In the rows, 128 means zero.
The rows of A fall into 3 groups, and each row is roughly a mix of its group's hidden directions; one row fits no group.
A:
[[135 150 171 161 148 137 174 119 167 117 106]
 [100 164 111  92 105 146 133  69 142 129 120]
 [117 118  89 148 150 121 124 140 112 121  56]
 [115 161  76  87 105 126 149  96 144 110 137]
 [138  87 178 166 142 138 122 161 120 156 146]
 [151 134 185  82 118 142 107 112 150 115 154]
 [108 142 112 105 101 146 145  56 121 140 144]
 [162 153  83 130 120  97 117 163 122  98 164]
 [170 121  95 138 110 101 139 155 114 142 183]
 [122 167  99  84  90 131 120 146 147 106  92]
 [117  97 117 111 109 136  79 159  94 151  91]
 [144 103 123 138 115 104 106 189 103 115 168]
 [131  99 149 172 141 149 129 166 156 107  86]
 [171 119 168 145 134 113 139 173 131 127 173]
 [102 142 101 101 122 154 124  61 140 153 121]
 [134 177 139 149 131 162 151  90 154 153 158]
 [120  81 109 160 146 152  95 153  97 136  95]
 [180 145 128 116 105 118 112 134 146 106 187]
 [121 106 164 101  92 130 115 141 119 128 192]
 [176 143 141 146 144  97 140 183 130 136 156]
 [158 132 147 117 135 105 124 130 109 149 202]
 [ 91 106 122 123 131 142 138 100 150 129  59]
 [143 121 104 147 124  96 157 140 122 117 198]
 [ 91 130 133 121 115 166 128  86 123 145  72]
 [127 149 129  85  85 123 136 114 121 129 190]
 [172 149 119 114  96 117 129 163 125  96 175]
 [146 136  90 141 159  89 154 161 123  83 132]
 [128 109 145 129  62 117 175 138 149 108 121]
 [131 136 112 131  67 133 147  95 167  95 132]
 [120 114 143 150 125 156  98 190 130 120  87]
 [110 112 123 129 142 122 112 162 133  88  61]
 [121 155 157  96 142 159 117  73 154 126 103]
 [ 98  81 109 138 133 164  94 122 117 137  85]
 [ 99 161  76 106 126 142 152 103 133 120  86]
 [159 116 175 151 153 118 132 120 115 140 186]
 [102 126 125 110  97 140  99 143 126  95  64]
 [105 147 112 112  98 144 147  70 157 112  97]
 [153 104 144 127 125 107 118 165 110 128 196]
 [173 136 162 137 141 106 136 179 132 113 165]
 [149 177 139 130 137 139 146  86 174 101 138]
 [105 180  94  99  97 128 148  94 129 116 108]
 [ 89 124 152 119 149 165  93  88 113 155 106]
 [146 120 132 156 176 101 113 185 110 115 139]
 [127  96 185 157 114 141 136 104 114 128  84]
 [ 90 139 104 118  71 159 143 133 136 101  99]
 [148 114 153 147 164 117 117 132 117 148 196]
 [132 118 115 101  83 117  88 144 126  86 168]
 [149 159 129  88  88 112 123 140 117  95 173]
 [123 123 130 146 124 140 115 188 132 123  65]
 [ 97 156 143  98 121 133 140  74 166 119 100]
 [129 141 171 121 150 152  88 177 143 134  98]
 [122 166 115  78  80 121 144 108 139 104 149]
 [122 131  73  89 102 110  98 123 108 107 158]
 [101  83 125 158 134 135 118 147 123 123  64]
 [152  95 141 160 128  99 154 168 141  93  98]
 [150 164 127 106 115 136 131  77 165 102 162]
 [ 87 122 109 128 148 146 117  79 112 165  92]
 [147  92 141 167 168 116 109 164  95 149 139]
 [116 138  66 120 108 112 104 155 105 111  91]
 [117 137 142 101 117 131  59 128  97 130 164]
 [143  96 189 142 147 146 101 144 125 153 157]
 [ 70 136 109 123 107 148 137 107 119 127  73]
 [154 123 178 167 156 151 134 160 132 158 141]
 [133 156 127  71  98 118 103 106 143 114 169]
 [173 151 132 156 139 102 167 155 141 139 169]
 [ 88 131 102 113 118 134 139 102 143 119  61]
 [128  89 153 148 138 126  82 186 132 123 122]
 [141 118 119 104 172 104  83  98  89 147 136]
 [100  94 137 100  88 127  75 102 132 149 131]
 [130  86 120 185 145 103 139 131  83 135 139]
 [102  72 132 140 138 154  94 136 128 123  79]
 [118 169 118 112 143 132 170  76 152 126  98]
 [152  84 187 168 135 122 130 130 123 140 149]
 [160  77 152 121 150 105  91 159 119 123 153]
 [111 143 106 138 154 162 103 165 127 186 133]
 [165 110 145 158 150  95 154 176 145 105 127]
 [150 133 118 127 133  83 151 186 110 108 161]
 [135 177 148 147 114 129 127 157  79 119 168]
 [118 155  82 107 111 124 160  96 133 136  78]
 [ 89 134 124 123 126 163 109  67 146 123  95]
 [118 101 123 115 166 111 108 158  78 154 161]
 [121 121 121 122 129 117 109  82  93 141 192]
 [ 93 116 121 109 141 149  93  78  96 162 124]
 [ 94 131 145  92 122 150  67 130 132 136  93]
 [164 107 151 165 157 100 145 178 139 127 135]
 [152 118 150  88 128  79 111 146 109 111 171]
 [150 128 151 100  81 116 102 164 158  94 134]
 [172 133 152 156 113 119 186 128 146 158 139]
 [108 108 109 136 108 129 161 110 137 111  58]
 [149 142 119 114 138 122 178  97 169 123 173]
 [153 137 141 131 115  71 123 140 117 107 185]
 [156 164 118 114 182 118  93 143 116 118 163]
 [174 104 150 146 159  99 112 170 116 126 158]
 [164 132 148 159 145 108 145 161 114 150 182]
 [110 167 110 105 178 131 130 107 120 138  79]
 [165 134 156 121 129 129  97 155 154  68 119]
 [107  82 171 152 140 159 103 131 129 115  91]
 [170 134 178 132 147 118 117 169 141 116 165]
 [126 157  76 120 182 122 112 112 100 151 128]
 [107 134  79 116 102 124 134 139 116  99  70]
 [163 149 158 148 192 125 133 144 127 146 154]
 [125  74 171 152 118 141 104 166 114 150 129]
 [135  87 154 172 119 147  83 164 122 136 139]
 [166 128 143 160 136 113 159 162 138 146 181]
 [117 144 119 124  79 143 173 135 177 104 118]
 [125 176  64 114 142 123 127  94 129 117 113]
 [129 136 155  85 113 156  84  86 149 111 139]
 [121 124  61 128 118  84 152 119 110 103 126]
 [174 121 129 165 153 112 138 165 115 148 170]
 [122  82 142 112 131 111  88 164 108  94  98]
 [104 119 116  82 101 131  83 145 164 102 109]
 [159 111 157 162 168  95 130 149 108 141 165]
 [ 90 110 137  65  99 125 104  96 125 120 131]
 [156 127 102 136 116  86 163 169 114 121 170]
 [119 121 120 138 129 114  99 178 105  92  77]
 [ 95 108 126 154 123 144 134 152 137 107  59]
 [156 118 145 116  80 103 137 165 137  95 165]
 [ 95 100  99 124  89 112 121 168 103 110  93]
 [ 98 134 105 103 109 145 148  58 134 132 116]]

Here is one row of each group, with its name. Which group are the others in?
[147 160 107 130 176  88 129 114 120 120  81] | T
[116 133 147 105 124 145  91  86 114 163 177] | F
[116  92 172 149 164 147 114 119 118 158 167] | L

[ 88 122  98  88 145 116  85  89 117 126 142] | F
[133  98 146 115 125 129  85 140  82 139 179] | T
[123 153  87 131 105 153 134 183 147 143  94] | F
[115 142  95 140 111 133 174  67 152 135 127] | L
[147 167 137 148 111 144 153 130 126 148 194] | T
[ 88 115  99  97 105 119 107  90 119  97  94] | F
[150 102 159 141 152 116 112 182 102 147 160] | L
[114 137 110  79  80 138 119  83 144 110 113] | L
[150  76 150 152 164 107 108 170 115 133 130] | T
[170 162 148  99 110 115 126 159 156 111 169] | F
[ 76 141 106 138 129 135 148 107 116 140  67] | T
